In the rows, 128 means zero.
T: rows in a few groups, each row roughly a mix of its group's directions:
T (154 x 11):
[[142 117 114  81 145 123 126 125 104 145 179]
 [120 144 104 114 110 142 130  61 128 113 142]
 [154  94  86 136 140 127 124 120 161  99 154]
 [ 79 136 160 126 135 114 105 116 120 115  85]
 [154 118  95 123 155  96 102  98 163 124 136]
 [158 124 110  92 151 125 115 147 107 155 169]
 [136 139 156 119 115  96 110 152 142 183 115]
 [ 94 109 104  95  94 123 142 129 150 147  94]
 [135 111  95 135 144 156 137 100 123  78 152]
 [ 63 142 157 135 139 103 128 110 130 130 116]
 [130 114  94 140  94 145 110 142 145 119 180]
 [145 136 101 124 122 121 172 138 112 119 183]
 [123 140 134 125 108 116  98 135 101 142  66]
 [189 115 106 132 121 141 126 135 149 151 158]
 [106 168 150 141 130 114 150 129 106 139  78]
 [122 153  95 100 103 136 107  84 117 126 156]
 [111 103 150 142 105 136 133 181 108 144 156]
 [148 139 165 179 133 117 127 122 101 100 145]
 [123 148 160 131 102  89 110 140 128 176 125]
 [187 113  95 131 127 150 142 135 133 120 157]
 [167 126 104 154 112 156 149 149 137 152 161]
 [ 93 130 170 145 119 121 156  95 109 110 105]
 [141 138  98  80 144 112 122 147  99 140 162]
 [117  85 103  93 114 138 151 129 161 152 114]
 [119 138  84 115 144 142 147 162 107  95 155]
 [116 153 123 182  97 130 122 102 141 131  98]
 [145 137 100  90 134 108 135 171  94 134 147]
 [118 136 119 124 127 115  90 140 147 184  97]
 [129 147 148 110 112  91 102 146 142 179 129]
 [139 148  94 118 155 110 116  84 157 119 103]
 [139 124 104 141 168 166 147 115 108  96 153]
 [ 75 122 172 119 141 120 129 102 136 107 113]
 [123 100 138 142 105 156 147 172 106 127 165]
 [134 111 168 153 168 113 138 163 138 135 102]
 [120 141 151 158 121 106  92 111 119 144  79]
 [105 141 174 126 112 126 128 153 104 130  82]
 [133 135 150 171 129  91 130 169 130 137  98]
 [148 154 142 175 140 136 103 108  95 105 142]
 [125 141  96  88 128 114 115  88 134 122 168]
 [150  86 119 144 147 165 148 108 132 107 158]
 [119 139 107  74 153 121 115 131 100 141 162]
 [110 125 139 177  92 131 136 108 159 113 101]
 [119 153 153 134  94  89 101 131 125 170 124]
 [133 126 138 139 130 107  87 111 150 173  91]
 [126 122 152 136 130  99  99  90 139 151  82]
 [114 110 145 141 104 159 153 170 100 133 156]
 [122 122 163 174 105 134 122 101 157 117 100]
 [185 120 102 125 113 151 118 152 142 153 146]
 [111 149 169 122 103 100 115 144 129 174 136]
 [132 146 153 138 130  87 141 163 119 160  93]
 [113 120 102 139 137 161 146 104 109  74 136]
 [152 158  99 117 110 146 130  76 125 102 123]
 [144 129  69 148 124 124 128 118 151 130 170]
 [125 163 142  93 134  99 102 154 139 157 154]
 [136 113  93 132  89 145 114 113 149 129 176]
 [126 138 103 111 159 101 105  91 166 129 107]
 [144 158 140 174 116 105  99 106 101 108 129]
 [104 113  78  97 111 149 128 112 145 116  99]
 [165 150 147 170 144 123  99 118 108  98 132]
 [ 99  93 114 108  97 135 154 122 142 170 114]
 [134 156 118 110 149 101 107  81 146 138  95]
 [130 128 131 121 127 123 176 119 110  90 176]
 [133 128 110  74 168 123 137 148 104 129 150]
 [117  95  82  97 119 149 143 120 152 139 101]
 [133 148  97 110 111 141 119  68 135 113 145]
 [134 131 147 106 114 114  74 137 128 152  88]
 [140 141  99  93 142 119 114 152  92 155 161]
 [ 88 136 170 114 132 119 136 133 120 152  82]
 [ 92 117 113 103 100 157 128 126 140 150  83]
 [115 123 166 123 120 127  87 116 131 131  74]
 [123 164 158 118 148 121 139 128  99 136  75]
 [119 104 102  95 131 150 145 144 151 146  82]
 [139 102 103 141 145 165 144 108 125  77 126]
 [175 107 100 108 125 160 145 144 145 130 156]
 [116 117 158 179 108 141 132  99 153 124 103]
 [119 134 137 173  97 128 119  86 160 120 112]
 [140 153 112 115 170 113 113  86 148 101 115]
 [148 145 126 130 119  92 111  76 126 140 164]
 [124 136 104  71 157 115 131 145 101 127 150]
 [191 117  94 111 129 134 114 141 133 126 152]
 [175 129  78 131 120 148 133 160 121 138 142]
 [ 83 136 160 145 139 106 120  99 116 107  96]
 [142 111 142 149 121 146 166 156  90 140 161]
 [141 165  99 134 140 112 107 110 149  89  97]
 [180 116 111 116 107 150 126 152 145 158 150]
 [129 142 163 177 111 137 107 124 139 125  86]
 [144 170  83 113 116 115 114  91 131 112 136]
 [147 130  77 144 100 157 131 120 146  98 147]
 [101 142 169 135 115 129 122 177  99 123 107]
 [155 161 152 134 165 104 116 152 117 130 163]
 [144 123 110  74 165 130 134 158 112 125 147]
 [ 79 145 151 144 113 137 126 141 110 136  82]
 [126 144 118 110 176 100 124  85 147 144 110]
 [132 136 152 127 112  93 119 142 133 192 133]
 [113 117 184 136 112  96 125 147 112 147 103]
 [125 160 154 114 115 104  94 151 134 171 112]
 [139 159 171 132 119 103  89 147 131 159 126]
 [116 158 166 128 159 119 150 144  88 139 103]
 [127 127 104  74 141 129 127 157  96 138 158]
 [146 159 157 164 153 129 118 131  97  96 147]
 [156 149 105 121 122 133 114  67 129 130 154]
 [127 135 165 156 144 115 111 176 124 141  94]
 [126 148 132 185  89 124 119 124 140 129  96]
 [126  82 138 137 117 141 155 159 116 157 162]
 [184 121  96 119 129 139 116 150 136 123 165]
 [132 159  90 119  95 138 112  81 133 115 138]
 [ 93 125 172 126 134 115 129  93 120  94 102]
 [150 101 152 119 121 135 112  96 138 136  72]
 [135 113 135  74 134 114 144 168 104 106 137]
 [144  99 146 157 162 112 142 169 137 158 132]
 [101 102 149 135 117 143 149 182 109 149 134]
 [147 139  91  92 161 127 135 136  95 149 155]
 [100  94 100  94 100 118 157 125 153 139 115]
 [110  99 169 134  90 143 156 146 108 149 127]
 [124 123 106  81 174 114 141 160 125 125 142]
 [114 133 133 125 130 106  84 123 136 164  78]
 [141 136  90 115 117 138 175 154 103 122 157]
 [103 154 178 128 153  96 111 138 112 119 110]
 [130 119 107 133 160 178 146 125 116  86 115]
 [140  93 153 140 116 145 147 172  98 128 154]
 [117 118 151  89 131 102  94 113 153 161 108]
 [136 127 104 121 149  98 104  93 170 113 102]
 [154 134  65 128 137 139 125 106 154 118 145]
 [149 156 150 174 150 135 116 127  94 100 124]
 [125 131  93  96 163 114 137 161 105 151 153]
 [128 102 132 126  92 170 137 159 109 137 163]
 [ 79 139 163 156 135 105 126 100 125 127 104]
 [144 112 171 153 149 129 132 164 143 119  91]
 [ 92 136 156 153 134  94 133  86 125 138 103]
 [108 101 157 133 104 151 149 163 103 148 155]
 [137  92 166 145 170 123 157 152 129 140 120]
 [124 148 155 129  99  94 104 139 130 179 117]
 [142 140 111 119 147  99  94  86 162 108 122]
 [133 108 139 137 141 124 126 200 145 133 113]
 [116 124 165 150 127 127  84 114 155 153  96]
 [127 112 136 142 108 165 154 167 101 116 161]
 [137  86 138 125 138 139 148 176 105 158 140]
 [194 121  90 120 116 133 119 142 121 139 131]
 [104 135 150 176  91 121 126 108 143 120  96]
 [152 111  68 115 142 136 123 110 158 139 143]
 [143 118  84 121 122 133 112  87 170 110 138]
 [123 145 157 142  95  95 109 138 126 164  94]
 [134 153  93 131 140 104 109  89 163 112 105]
 [140  96 101 135 141 156 143 101 133  83 152]
 [129 131 155 147 109 129  87 125 130 157  78]
 [113 142 168 100 140 128 104 146 115 124  79]
 [117 139 133 155  86 141 125  84 147 101 105]
 [ 94 123 174 136 110 119 138 155 117 133  85]
 [119 153 185 143 131 105 130 145  94 123 109]
 [118 141 134 172  77 128 133 118 136 112  93]
 [153 117 166 102 150 133 112 178 109 128 123]
 [132 171 158 158 125 122  89 120 101 118 144]
 [133 170 142 104 135  87  97 151 136 142 148]
 [118 133 131 119 133 114  70 135 139 155  85]]

one row of each group, then the others: which group is each in?
[126 137  99  83 164 133 132 163 101 137 138] -> Z
[101  98 102  94  98 146 135 117 154 155 112] -> E
[115  96 156 135 104 150 140 171 105 131 157] -> X
[169 107 116 110 127 151 124 142 163 145 168] -> W

[124 148 125 138 114 103  92 107 159  85 103] -> X
[132 115 170 137 147 127 130 183 116 129  97] -> Z
[126 146  93 107 118 148 124  69 132 117 146] -> Z
[139 118 101  98 136 150 162 148 131 106 174] -> W
[127 102 101 118 145 174 139 107 136  92 154] -> E
[115  97  98 148 125 151 168 102 112 100 118] -> E
[108 125 156 182 104 122 128 102 151 126 104] -> Z
[150 114 163 143 157 135 131 178 125 132  98] -> Z
[137 130 142 109 130  94  73 115 130 143  93] -> W
[ 99 155 159 138 108 137 139 168  90 145 121] -> X
[143 116  76 135 140 142 123 133 151 108 173] -> X
[134 100 111 152 142 160 157  99 112  97 155] -> E
[183 110  99 114 118 144 156 131 135 138 156] -> W
[107 171 140 113 126 162 144 146  91 141 106] -> X
